Rotation paths and how fast each direction turns (deg/step)
Each turn is a multiple of 5 degrees from 10 to 175, or 0.
Each row of a path follows its step; steps can be skipped.

step 0: [-0.36 -4.68 -0.67 +0.16 +3.17 +1.08 +0.64 -1.12 -0.83 +3.19 +0.46 +3.02 -3.57 -1.94 +2.53 -1.71 +0.76 +0.39 -2.03 +1.84 -2.26 -2.70 +2.06 +0.85 -0.93 -0.29 +2.09 -0.54 -1.17 +0.70 -2.47 -2.11]
step 1: [-2.31 +0.70 -1.25 -3.24 +2.72 -2.53 +1.95 -0.18 -2.01 +0.64 +1.14 -1.23 +1.85 -0.72 +1.03 -2.98 -0.58 +1.69 -0.89 +2.14 -0.07 -0.08 +0.64 +2.93 +2.05 -1.24 -0.77 +3.41 -2.05 +4.72 -1.97 +1.73]
step 2: [-3.99 +1.82 -0.26 -0.04 +1.40 +3.72 +1.67 +2.21 +2.47 +1.84 -1.41 -1.59 +4.49 +1.09 -1.84 +0.63 +3.01 -1.34 +3.21 -0.03 +0.23 -2.74 -0.40 +1.46 +2.84 -0.89 +0.54 +0.68 -0.62 +0.07 -1.40 +1.07]
step 3: [-0.54 +3.44 +1.14 +0.05 -3.08 +3.52 +0.31 -4.18 +0.65 +1.48 -1.07 +0.50 +0.38 -0.44 +0.95 +0.22 +2.44 -2.53 +3.03 +2.05 -0.12 +2.94 +0.12 +1.76 -2.20 +1.69 +2.21 +0.85 -3.10 -0.65 +1.00 -2.42]
step 4: [+5.19 +0.89 +0.28 +1.40 -3.04 -2.07 +0.40 +1.65 -1.19 +3.22 +1.87 -1.32 +2.77 +0.56 +1.42 +0.51 +0.12 +2.21 +0.75 -0.69 -1.21 +2.54 +0.11 -0.24 -1.76 -1.56 +5.22 -0.06 -0.67 +1.00 -0.96 -2.17]
step 6: [-0.76 -3.50 -1.86 +0.72 -1.55 +0.21 -0.14 -2.09 -0.06 -3.23 +1.63 -0.46 +1.36 -1.61 +0.25 +3.84 +0.68 -4.30 -0.70 +2.27 -1.82 -0.78 +3.00 -0.19 -0.17 -0.96 -1.93 -2.09 +2.35 +1.13 -3.59 -1.05]
step 8: [+2.55 -1.84 +2.88 -1.64 +1.20 +0.12 +3.70 +0.91 -2.03 +1.80 -4.03 -0.70 -1.46 -2.97 -1.64 -0.42 +4.08 +1.54 +1.19 +0.99 +0.55 -1.04 -1.23 -1.44 +1.82 -1.53 +0.47 -1.58 -0.29 -2.42 -1.22 +3.09]
step 9: [+1.29 -0.11 -1.47 +0.67 -1.94 -0.32 +2.08 -3.42 -0.11 +1.86 -2.00 +1.29 +0.08 +0.30 +2.57 -3.36 +3.23 +1.16 -1.15 -1.58 +1.06 +0.10 +3.14 +0.84 +3.39 +1.03 -4.31 -1.07 -3.43 -0.33 -0.09 -0.33]
step 11: [-0.62 +3.23 +1.56 -2.40 +0.60 +2.09 +2.34 -1.72 +2.14 -2.71 +0.27 +3.51 -0.56 +1.08 +0.97 +2.59 -2.65 +2.68 +2.81 -0.44 -1.23 -2.68 -0.66 -0.17 +2.04 -0.04 +3.19 +0.32 +0.30 -1.95 -1.32 -2.69]
step 12: [-0.26 -0.62 +4.08 -1.17 -5.40 -0.23 +2.68 -1.16 +0.31 +0.78 -2.26 -0.49 +0.67 +0.10 +0.72 +0.87 -2.98 +0.07 -2.74 +2.93 -1.80 -3.01 +2.89 +0.66 -2.22 -1.07 +1.28 +2.25 +0.96 +0.53 +0.38 -1.35]
Directions:
[-0.01 +0.45 -0.03 +0.13 -0.95 +0.23 +0.94 +0.11 +1.70 -0.14 -0.30 -1.00 +0.67 +0.41 +0.92 -0.01 -0.99 +0.28 +1.15 +0.33 -0.57 +0.15 -1.05 -0.58 -0.49 -0.53 -0.10 +0.05 -0.37 +0.61 +1.00 -1.56] => 45
[-0.69 +0.92 +1.47 +0.48 +0.24 +0.15 +0.60 +0.45 +0.04 -0.15 -0.19 +1.32 -0.90 +0.60 +0.00 -0.65 -1.43 +0.32 -1.05 -0.28 -1.10 -1.33 +0.11 +0.50 -0.07 -0.29 -0.64 -0.59 -0.76 +0.20 +0.54 +0.46] => 25
[-1.29 -0.89 -0.07 -0.21 -0.36 -0.29 -0.25 +0.51 +0.35 -0.34 +0.69 -0.72 -0.52 -0.14 +1.14 -0.69 +0.41 +1.11 -0.20 -0.93 +0.80 +0.83 +0.60 +1.28 +0.29 -1.49 -0.41 -1.27 +0.05 +0.45 -0.10 -0.04] => 85
[+1.08 +0.56 +0.00 +0.78 -0.88 -0.02 +0.86 -0.49 -0.48 -1.22 +0.31 -0.24 +0.96 -1.37 +0.56 -1.25 -0.75 -0.46 -1.02 -0.39 +0.13 +0.41 +1.05 +0.70 +0.25 +0.53 -0.15 +0.88 +0.30 +0.79 -0.34 -0.33] => 130
[+0.20 +0.01 -1.15 +0.12 -0.36 -0.02 -1.10 -0.44 +0.45 -0.30 +0.11 +1.14 -0.56 -0.14 +0.49 +1.09 -0.69 +1.18 -0.78 +0.61 -0.89 -0.25 +0.67 -0.23 +0.68 -0.72 +1.03 +0.37 +1.72 +0.40 +0.57 -0.44] => 60
[+0.06 -0.13 -1.38 -0.89 +1.04 -0.51 +1.42 -0.15 +1.09 +0.47 +0.17 +0.23 -0.90 -0.64 -1.01 -1.82 +0.06 -0.24 +0.22 +0.20 -0.26 -0.08 +0.92 -0.62 +0.71 -0.32 -0.26 -0.02 +0.20 -0.70 +0.58 -0.34] => 40

step 0: [+0.64 +2.67 +3.52 +2.49 +0.25 +0.00 -2.08 +2.03 +1.25 +2.01 +1.38 -2.99 +2.69 -2.59 -0.51 +0.62 -1.98 +0.51 +1.70 -0.47 +3.35 +2.46 +1.34 +2.12 -3.96 -0.33 +0.64 -1.66 -0.96 -1.02 -2.08 -4.62]
step 1: [+0.94 +1.23 -0.37 +3.33 +2.27 -0.44 +3.03 +1.38 +2.25 +0.27 -2.08 -0.01 -0.50 +0.63 +1.62 -2.19 +4.08 +1.25 -1.30 +0.47 +1.26 -1.52 -6.31 +2.80 -0.19 -0.80 -0.97 -4.26 -2.51 +0.15 +0.06 +0.15]
step 2: [-1.50 +2.02 +6.23 +3.60 -1.25 +0.42 -0.98 +0.09 -0.69 +0.90 +1.64 -2.11 +1.74 +2.87 -4.20 -2.15 +1.82 -1.20 -0.67 +0.68 +2.64 -0.16 +2.68 +0.34 -0.05 +2.87 -0.28 -0.67 -1.87 +2.03 -1.82 -1.82]
step 4: [+0.17 +3.94 -1.89 +1.94 -0.59 -0.01 +0.99 +3.49 +1.20 +1.02 +5.28 -4.27 +0.10 +2.65 -0.16 -2.12 +1.49 +2.40 -2.96 +1.21 +1.69 +1.16 +1.56 -0.99 -0.80 +0.89 -0.14 -0.24 -1.00 +1.56 -3.02 -3.11]
step 5: [+0.52 +0.68 +3.84 +3.65 -1.57 +3.41 +0.01 -0.70 +1.27 -0.87 -1.87 +0.20 -0.63 -0.10 +3.51 +3.89 +0.45 +0.02 -1.74 -0.55 -0.30 +0.91 -2.93 +1.32 -0.31 +1.34 -0.30 -5.41 +0.70 -0.54 -0.78 -4.48]
step 6: [-1.01 +1.62 -1.05 +1.31 +1.14 -1.90 +3.80 +0.07 -0.43 +3.62 +4.02 -1.51 -0.71 +1.34 -3.62 -0.85 +2.36 +0.09 -2.73 +0.89 -0.84 -2.75 +0.04 +1.46 +0.64 +4.77 +0.97 -4.74 -0.87 +0.18 -0.14 +0.26]
step 8: [-0.98 +3.23 -4.00 +1.36 +0.55 +0.50 +2.13 +0.20 +3.81 -0.27 +3.34 -1.28 -0.85 -1.51 -1.96 -2.38 -3.54 +0.95 -0.24 -0.31 +1.02 -1.04 -2.74 +1.10 -1.22 +0.83 +1.36 -4.84 -2.79 -1.45 +1.33 -2.77]
step 10: [-3.45 +0.69 +2.81 +4.09 -0.66 -1.23 +0.26 -2.47 -0.77 +1.35 +0.63 -1.05 -1.00 -3.16 -1.23 -3.33 +0.02 -0.88 -2.19 -0.63 +2.56 +0.46 -3.84 +2.93 -0.95 +0.16 +0.61 -5.27 -0.56 -0.55 +2.41 +0.22]
step 12: [-1.46 +0.89 +2.37 +5.04 +0.89 +0.05 +0.85 +0.75 +2.42 -0.67 -0.72 -0.88 +0.23 +0.67 +0.21 -2.14 -2.12 +3.20 -2.12 +0.65 +0.69 +4.55 -1.80 -0.32 -0.56 -3.16 -2.49 -3.46 -4.07 +1.66 +0.94 -2.13]
step 13: [+0.69 +2.45 +1.75 +0.91 -1.19 +2.58 -0.24 +3.56 +3.50 -1.29 +2.71 -2.21 +0.88 -1.06 -1.00 -1.22 +3.05 -1.69 -0.46 +3.23 +1.32 -3.89 -2.17 +1.44 +0.88 +3.75 -1.15 -1.72 -0.65 -0.52 -3.46 -2.51]
Directions:
[+0.64 +0.90 -0.60 -0.73 -0.40 -0.01 -0.82 +0.53 +2.18 -0.29 +0.30 +0.17 +0.48 -1.37 +0.20 -0.23 -0.39 +1.04 -0.78 +0.76 -0.68 +0.86 +0.43 -0.43 +0.29 -0.91 +0.06 +0.13 -0.05 -0.50 -0.56 -0.64] => 85
[-0.54 +0.04 +0.27 +0.10 +0.09 +0.49 +0.69 +0.16 +0.60 -1.37 -1.12 +0.56 -0.54 -0.11 +0.81 +0.55 +0.79 +0.14 +0.24 -0.09 -0.23 -0.87 -0.04 +0.87 -0.38 +0.48 -0.86 +1.03 +0.68 -1.47 -1.73 +0.18] => 175
[-0.46 -0.22 +0.11 +1.08 -0.10 -0.98 -1.44 -0.23 +0.14 -0.07 +0.29 +1.16 -1.16 -0.64 +0.35 +0.99 -0.49 -0.41 +0.58 -0.90 -0.97 +1.26 -0.80 +0.90 -0.16 -0.08 -1.00 -0.22 -0.61 +0.64 -0.08 -0.20] => 155
[+0.92 +0.15 -0.55 -0.12 +1.11 -0.87 +0.35 +0.60 -0.79 +1.09 -0.85 -0.58 -0.63 +0.44 -0.15 -0.38 +0.64 +1.25 -0.63 +0.53 -1.33 +0.19 +0.21 +0.05 -0.98 -0.21 -1.77 +0.24 -0.16 -0.05 +0.40 +0.33] => 135
[-1.16 +0.39 -0.08 -0.89 -0.11 -1.16 +0.93 +0.07 +1.24 +0.11 +0.56 -0.50 -1.70 +0.23 -0.47 +0.25 +0.30 +0.22 -0.30 +0.15 +0.77 -0.63 -0.80 +0.67 +1.02 -0.29 -0.24 +0.80 +0.19 +0.16 +1.39 -0.54] => 160
